(in the rows, 128 means zero)
The rows of R fall into a few groups, and each row is roughly a mix of its group's hidden directions.
R, 136 rows:
[[108 103 126 102 162 108 147 111 102 153]
 [ 86 154 113 137 106 132 164 138 154 123]
 [ 90 111 106 122 139  99 125 108 161 152]
 [139  95 138 157 140 107  94 121 162 142]
 [139 103 127  72 126 118 138 118  96 129]
 [117 138 159 147 104 144 107 168 159 128]
 [103 117 132  90 142 109 163 108 100 137]
 [124 117 103 167 163 103 148 114 105 137]
 [141 163 103 118 102 131 140 114  85 111]
 [139 128 105 181 147 114 131 119 102 152]
 [162 128 152 143 106 153 105 156 143 102]
 [155 132 158  82 127 117 128 111 116 160]
 [113 147 149 175 119 140 117 146 165 133]
 [160 118 113  85 125 110 143 119 106  98]
 [118  95 129  81 127 121 147 114  93 132]
 [154 147 150 146 108 138  89 139 121 164]
 [134 137 134 100 123 113  92  90 132 165]
 [100 115 110 116 150 127 156 148 152  89]
 [147 133 131 134 137 116  95  96 126 178]
 [ 96 138 123 116 128 120 189 120 130 114]
 [112  98 128  98 111 130 161 115  91 112]
 [ 99 124 143 116 168 115 100  97 133 151]
 [ 93 143 138 104 148 115 176 118 141 125]
 [102  89 127  81 138 120 137 119 105 122]
 [ 82 128 127 139  92 111 165 127 132 124]
 [139 123 113  63 130 117 121 118 106 132]
 [124 120 153 178 130 147 157 149 145 114]
 [127 136 155  76 109 141 129 148 157 124]
 [ 95 141 140 134 145 146 165 151 162 115]
 [139 137 151 107 117 158  95 154 164 123]
 [163 136 154 131 113 157  97 149 145 104]
 [148 123 115  83 132 145 124 108  94  99]
 [164 158 115 114 149 113 113  86 125 136]
 [129 139 177 157 109 131 110 136 155 149]
 [130 109 105 108 183 108 135 112 113 131]
 [136 103 143 125 125 124  69 125 117 156]
 [155 138 113 131  75 143 137 156 138 111]
 [167 145 130 159 140 146  94 149 149 130]
 [134 108 149 154 133 154 102 175 140 130]
 [145 141 146  81 108 154 100 136 144 117]
 [106 123 149 121 109 139 138 168 164  99]
 [124 114 141  65 109 135 129 132 124 105]
 [166 112 129 137 127 149  77 136 112 116]
 [133 110 119  79 129 135 145 112  91 105]
 [ 80  90 128 106 142 120 137 107 115 120]
 [134 139 133  66 102 142 118 131 132 112]
 [104  99 172  92 118 128 135 146 142 128]
 [121 158 135 151 145 115 103 134 173 152]
 [ 75  98 135 119 141 128 146 101 123 141]
 [150 119 139 159 122 151  92 163 144 146]
 [120 139 118 141 128 128 163 141 167  84]
 [148 133 115  78 112 126  88 122 115 139]
 [120 146 144 174 130 128 105 137 167 148]
 [115 112 137  86 152 108 145 102  99 141]
 [168 163 108 167 119 125 107 124 125 120]
 [149 152  96 114 116 103 154  94 111 114]
 [166 131  95  98 126 117 141 112  96 111]
 [130  83 114 141 157 102 118 118 110 156]
 [ 89 113 120 128 121 132 173 135 114  94]
 [148 115 115 181 146 134 101 145 135 146]
 [165 144  82 127 157 122 136 116 108 130]
 [103 114 149 114 162 127  95  98 124 153]
 [173 137 147 147 115 155 103 150 123 107]
 [112 107 154  74 113 130 145 135 132 108]
 [129 152 139  84  95 146 136 133 126  95]
 [126 116 108 108 178 118 153 146 147 107]
 [130 130  94 182 137 117 142 118 105 115]
 [165 159  95 160 125 128 104 126 115 122]
 [106 109 123 138 107 138 158 167 123  90]
 [128  98 117  84 167 109 133 129 113 117]
 [ 84 120 130  92 110 123 156 133 156 119]
 [138 154 119 183 123 126 108 145 155 135]
 [129 145 130 177 120 119 124 158 164 145]
 [127 152 102 104 104 133 152 122  83 112]
 [112 142 117  86 135 128 160 116  86 130]
 [ 97 115 151 126 162 115 114 107 129 169]
 [137 158 135 169 132 135 140 146 173 122]
 [133 110 132 179 149 113 115 135 128 167]
 [117 142 150 165 126 142  94 155 151 151]
 [143 154 138 161 128 145  98 157 144 159]
 [131 105 102  92 158 116 122 115  90 134]
 [ 96 126 145 108 161 108 126  93 127 157]
 [124 137 151  71 106 140 124 141 152 124]
 [100  94 140 110 121 130 165 109  97 118]
 [127 148 101 104 118 104 163  98 115 102]
 [135 112 120 113 147 114 113  91  86 157]
 [113 144 149 174 131 127 114 136 168 147]
 [120 150 131 172 159 115 122 132 164 145]
 [ 82 124  90 138 121 107 152 123 145 143]
 [130 140 135 179 131 135 153 156 156 115]
 [153 152  84 136 142 129 160 131 138 100]
 [121 114 157  69 118 138 132 136 135 107]
 [132 111 154 134 115 153  98 175 148 133]
 [157 143 101 116 131 123 169 133 142  91]
 [154 116 118  92 165 107 142 144 135 100]
 [165 146 148 111 136 145  88 126 151 148]
 [111 112 146  67 128 138 145 138 120 117]
 [135 103 142 144 112 146  76 150 132 148]
 [149 146  95 157  91 130 152 147 137 112]
 [120 146 146 177 139 131 111 135 166 142]
 [126 126 111  90 159 103 111 100 111 150]
 [167 113  99 123 146 128 109 118  84 128]
 [118 107 103 109 158 114 139 117  85 153]
 [121 123 145 126 187 116 125 101 114 145]
 [113 151 135 160 153 108 119 132 169 154]
 [124 161 136 111 130 139 157 152 171 107]
 [102 108 133 131 115 137 178 154 114 104]
 [127 134 126 188 138 103 140 110 134 147]
 [141 107 146 161 124 152 116 177 133 137]
 [147 139 133 148  96 151 103 153 160 103]
 [ 86 120  92 109 137 104 147 110 125 149]
 [107 139 133 124 182 120 108  95 138 135]
 [143 127 124 130  77 151 131 166 141 110]
 [ 86 116 140 117 170 118 128  95 117 137]
 [153 114 130 134 143 120  75 109 107 150]
 [141 119 100 109 154 113 144  89  95 138]
 [122 154 111  90 111 126 150 110  89 115]
 [139 147 129 194 134 137 138 142 128 136]
 [140 112 147 101 112 124  71 135 129 142]
 [163 147 113 146 110 139 145 166 142 100]
 [118 127 142 127 180 111 109  99 125 155]
 [124 123 107 181 159 110 152 121 115 128]
 [137 108 127 147 137 127  70 114 115 153]
 [114 103 140  73 119 119 151 124 107 115]
 [133 110 159 109 135 121  96 120 104 171]
 [122 107 164 114 120 121  92 115 103 161]
 [151 130 188 127 130 149 129 144 139 110]
 [121 126  97 170 147 111 158 114 103 115]
 [107 134 165 164 134 135 111 142 161 151]
 [147 133 106 180 151 120 107 119 120 153]
 [135 135 126  91  86 148 124 145 126  92]
 [127 105 122  98 152 116 131  96  92 155]
 [ 95 137  71 136 110 121 128 129 148 136]
 [130 136 166 106 104 156  99 140 159 130]
 [116 148 140 178 140 123 112 132 165 145]
 [139 114 132  85 102 152 146 133 105  96]]

Here is one row from each group, named. Which group is each of the other rows in?
[134 158  98 113 138 115 151  86 122 103] : W
[108 100 146 116 153 107 138  84 114 146] : P
[135 161 130 168 127 140 133 152 166 108] : F
[124 136 137 114  93 152 118 155 167 100] : T

[146 127 152 137 181 105 127 130 156 143] : P
[147 145 142 147 103 156 107 154 161 105] : T
[134 127 148  66 108 145 117 135 136 123] : F
[116 113 152  70 139 125 148 121 107 124] : T
[123 133 127 137 177 106 137  91 112 151] : W
[154 119 133 163 160 108 102 105 121 152] : T
[163 121 173 120 152 144  96 132 134 127] : T
[129 142  87 126 124 143 149 159 142  88] : P
[128 118 108 178 159 103 148 128 116 142] : F
[125 145  92  91 108 122 134 109  91 118] : T
[179 126 123 130  96 140 130 158 114 108] : W
[127 111 141 156 117 160 100 170 147 130] : W
